The rows of R fall into 4 groups, which share some directions, and each row is roughly a mix of its group's hidden directions.
R, 124 rows:
[[-38  -4  -6  -6  16   7   9  11  13   0]
 [-16   6  -5  -2   2  11  13   3   4  40]
 [ 10 -24  21  11   6 -15 -15  -5 -14 -16]
 [-12 -15  -2  31  -2  22 -11 -10   7  11]
 [-29   0  -6 -34   1  10   5   1   9  -6]
 [-25  19   1  28  12   5  14   2   9   6]
 [-25  -2   4 -11   1  11  -1 -13 -19 -29]
 [ -6  -4 -27 -21  -3  -7 -27  13   0   2]
 [-25 -13 -11 -16 -15   2  21 -10 -16   8]
 [ -8 -21  15  16   8  -9 -10  -2  17 -26]
 [ -6  12   1 -19  10  24  -7   7  12  28]
 [ 13 -10  -3 -23 -23   2  -3  -7  22 -19]
 [  9  -9  36  -1  18   4  -4   4 -20  -2]
 [ -4  25 -19 -10   0   7 -13  -5  28   9]
 [  3   8 -10  13  20  37   5   4   0  -9]
 [ -9  18   1  27 -16  11 -16 -13 -14 -12]
 [-31  -1  -3  21  -9 -14 -15  -8  -9  13]
 [-22  22 -14  -1 -16  11  -9   3  20  13]
 [-13  16  -5   9  14  17  14   3  -5  32]
 [  5  17  -4   2 -16   0  37   0   6  16]
 [ -5  -7   0   1  -8 -36  12  -6   9 -23]
 [ 29 -15  -6 -20   8  -5 -21  -4   8 -13]
 [ 27 -17 -14  14  19  -8 -15 -12  -3   8]
 [-12  -2  10   0 -12  15 -21   0 -33  -8]
 [-26 -12  10   0  -7   0  -1   7  33 -11]
 [ -6  11 -18  19   4 -28  -4 -11 -20  -6]
 [ -9   4  11  12  37   2 -10 -19   5  -7]
 [  5  -2   6 -30 -12 -30  11   7  -2   5]
 [  2  14  20 -19   9  11  -7   0  32  -5]
 [-10  16   2 -24   7   1 -32  10  -9  -9]
 [ -6  -7   5 -22 -25  -3  -2  -9  -5 -30]
 [ 19   3 -28   9  -7 -10  19  -4   2 -23]
 [  1  -2   1  -8  -9 -35 -27  -4  -1  10]
 [  9  -4  21 -18  -8   2 -18 -27  10 -11]
 [-14  22  26  -2  -1  -3   2   2 -16 -25]
 [ 13 -20  13   1  19  -5   6  11 -28  13]
 [ 22   3  -7  20   0  -2 -17 -15  26 -10]
 [ 15  -6 -26 -15  -2  17  15  12  16  14]
 [-32  -7  21   2  -7   0   5   2 -25   2]
 [-10  19  12  17  19  23  18   6  -5   9]
 [-16 -16  10  14   8  -3 -20  -6   7 -29]
 [ 39   9   4  -8  -3   9  10  -4  18  -8]
 [  1  -6  -5 -19   6  -9 -23 -17   4 -29]
 [-30  -7  -4  -7   8   6 -19  -5 -17 -21]
 [ 29   5   8  21 -21   6  -6 -16  -9   8]
 [ 16  16   4 -10  24  11 -27 -10   3   5]
 [ 11   9 -11  -8   2  -5  39  -2 -11  15]
 [ -8   0   0 -28  -5  -1   5  15 -18  28]
 [ -1 -20   1 -21   7   8 -22  16  -1  23]
 [ -7   7  25   4   9  11   9  -4   7 -34]
 [-17   0   7  13 -14 -26   6  -2 -18 -23]
 [  2  -6  -4 -41  11   8  -2   3 -17   3]
 [ 38  11   4   1   6   4 -19 -14  -4  -6]
 [  9  18  -4  10  12  -5 -17  14 -17  28]
 [ -6  22 -20 -26 -12   7 -14   4 -14   3]
 [-28  -8   7 -14  -4   4   6   1  29 -16]
 [ -8  11   8 -10  -2 -33 -25  -5  11  -1]
 [  8 -11  28  -2 -17 -16  14  -7  -9 -20]
 [ 10  14  31   5  11  19  -4 -14  11 -12]
 [  8   0  13  -4  -5  -9 -21  -9  11 -35]
 [-30 -13  18  -6 -14  11   3   1  -6 -22]
 [ 25 -12   0  -8  22 -13  22  -3 -17   0]
 [ -2 -11 -33  -9  -9 -14 -24   4   6  -3]
 [  7  20  -5  19   1   7 -26 -20  -4 -17]
 [  7   6   3   3  -8  24  16 -10  33   5]
 [  7  -2  -4  19   5 -10 -25   8  31   8]
 [ -5  -5 -16  -7  17  -7 -29  11  21  13]
 [ -9  -1 -11 -20  14  -8  33  -4  17  -3]
 [  4  26 -14   6 -12   1   6   0 -25  23]
 [  7  27 -12 -11   6  25  -1  14  -5  18]
 [ -6   9 -24  10 -11 -33   6  -7  13   4]
 [-20   5 -19  21  -4  -9  13   5  17  22]
 [-21 -33  -9  18  -6 -16  -2  -4  -6   1]
 [ 13  30  -3  16 -16   7  18 -16   1   0]
 [  1   3   9  12  18   9  -4  -6  14 -37]
 [-17   7 -14  12  -9  -9  19  13  16  25]
 [ 15 -37  12  -3   5  -5 -19   6  -4  -1]
 [ 10   7 -19  13  30   6   2  15  11  17]
 [-13  13  -4  22   1   3 -17 -19   5 -26]
 [-22  11   0  22  29  -3  -1  -4   2 -17]
 [  3   6  -8   5   0  29   9   7 -27  19]
 [-16  -5  20   8 -30  13  -4  11 -16   2]
 [  7  -1 -12  18  11 -21  32   2   5  12]
 [  9  12 -22  -1 -11  -8  -4  -5   9 -35]
 [ 21  -8  -3  -7  29   1 -13   7 -20  15]
 [  5  29  11 -20  13  17   3  10  -9 -14]
 [ -2 -28  11   2   4  -9 -34  -3  -1  10]
 [  0  -9 -10  10 -26 -25  -1 -10   2  23]
 [ 23  14   4  36 -10  -2  -8  -5  -3   5]
 [-14   4  13  25   5  -5 -12 -12  -3 -30]
 [ 15  20   7 -20 -29  14 -10   4   3   1]
 [ 14   9   1  23  -4   2 -37  -2   8   2]
 [ 10   6  16 -12  -6  -8 -32 -22  -2   8]
 [ 24   7   9 -10  21  13 -18  -3  11 -20]
 [ 41   6   3  -1 -12  -2  13  -7   7  -9]
 [ 21 -36  -6   3  12 -13   5   1   8   8]
 [-17   4  21  12 -13 -16  -8  -9  -7 -27]
 [-13   1   5   6  -8  -9   6  16 -35 -17]
 [  6 -18  24  -2 -15   3  18   6 -19 -19]
 [  7  -1 -13   1   7  18   2  -7  22  33]
 [  9  -5   0  30 -15  23   5 -11 -14  12]
 [ 16  15   4  -3   0  23  -3 -12  30 -14]
 [  2 -28  -6  -5  21  -3   5 -18  20 -14]
 [ 27 -25 -16  -6   7   7  -8   3  19   6]
 [  0 -10   7  14  25  11  15 -13  23  14]
 [-22  10   6  -1 -12  12   8   4 -21  29]
 [ -9 -28 -15  12  12  -6  27   2   6  11]
 [ -3  15  11 -15   7  -2  11  19 -30 -16]
 [ -1 -25   4   6   6  36  -3   4  -5  13]
 [ -3  23 -15   0   0  -8 -29 -13   6 -20]
 [ 28 -10 -12 -15 -17   6   5  12  11  20]
 [ -4 -23  10  12  28 -12  -1 -18   4 -13]
 [-30   7  22 -19  -4   2  -3   7  -3  19]
 [ -5  10  -8   4  12  14   4 -11  39  -4]
 [-26  -3  11  23  -8  -6 -17 -15  16   3]
 [-23  16   7  14   1 -23  -6  -7 -10 -22]
 [-18  37  -9  13   6  -5  -1  -2 -12  -7]
 [ 12 -24 -13   3  29 -16 -11  -5   9  -5]
 [  4 -25  -1   6   4 -10  14  11  -2 -33]
 [-27   4 -13  17  10  -5 -16  -9  14 -19]
 [ 23 -18   6 -15 -11   2  -4  -8  25 -17]
 [  7   1   8  16  -7 -16   0 -12  -5 -37]
 [ -9  -3  -9  11 -22 -20 -10 -10   9 -28]
 [  0   5 -18 -29  10 -26  -4  13   6   3]]
Here is one row of each group, with its name. Which group are the others in?
[ 10 -18  -9  -5 -10   4 -11  -1  19  34] | (80)
[-14 -15   9 -14  -8  -3   8  -7 -33 -15] | (31)
[-13   9   2   3  -1  13 -21 -18 -17 -28] | (97)
[  4   4  24 -17  10  14  16  20 -19  -4] | (99)

[  8  -8  16  30 -10  -8  22  -1 -17  -5] | (97)
[ 27 -12  26  -4 -20   4  12  -8   3  -3] | (80)
[ 30  -3 -17  18   7 -10  12 -12  -2 -17] | (99)
[ -4   6  35 -22   8   5 -18   3   1 -10] | (80)
[ -6   8   4 -25 -36   7  -2  -6  -6  -9] | (31)
[ 12   0 -15   0  20 -19 -17   2 -28  -6] | (99)
[  0  17  -9 -14 -13   1  30   8 -10  20] | (80)
[ 11 -31  10   8  -6 -15 -17  -3  -2 -21] | (99)
[  7 -17  18  25  -5  -6 -23  11  13  -3] | (97)
[ 18   1 -18  16  -4   8  15 -18  27   1] | (99)
[ 10  -5  -7  26 -15 -19   4  21  19   5] | (31)
[ 17 -32  -9   9   2   1  -9  -7  17  19] | (99)
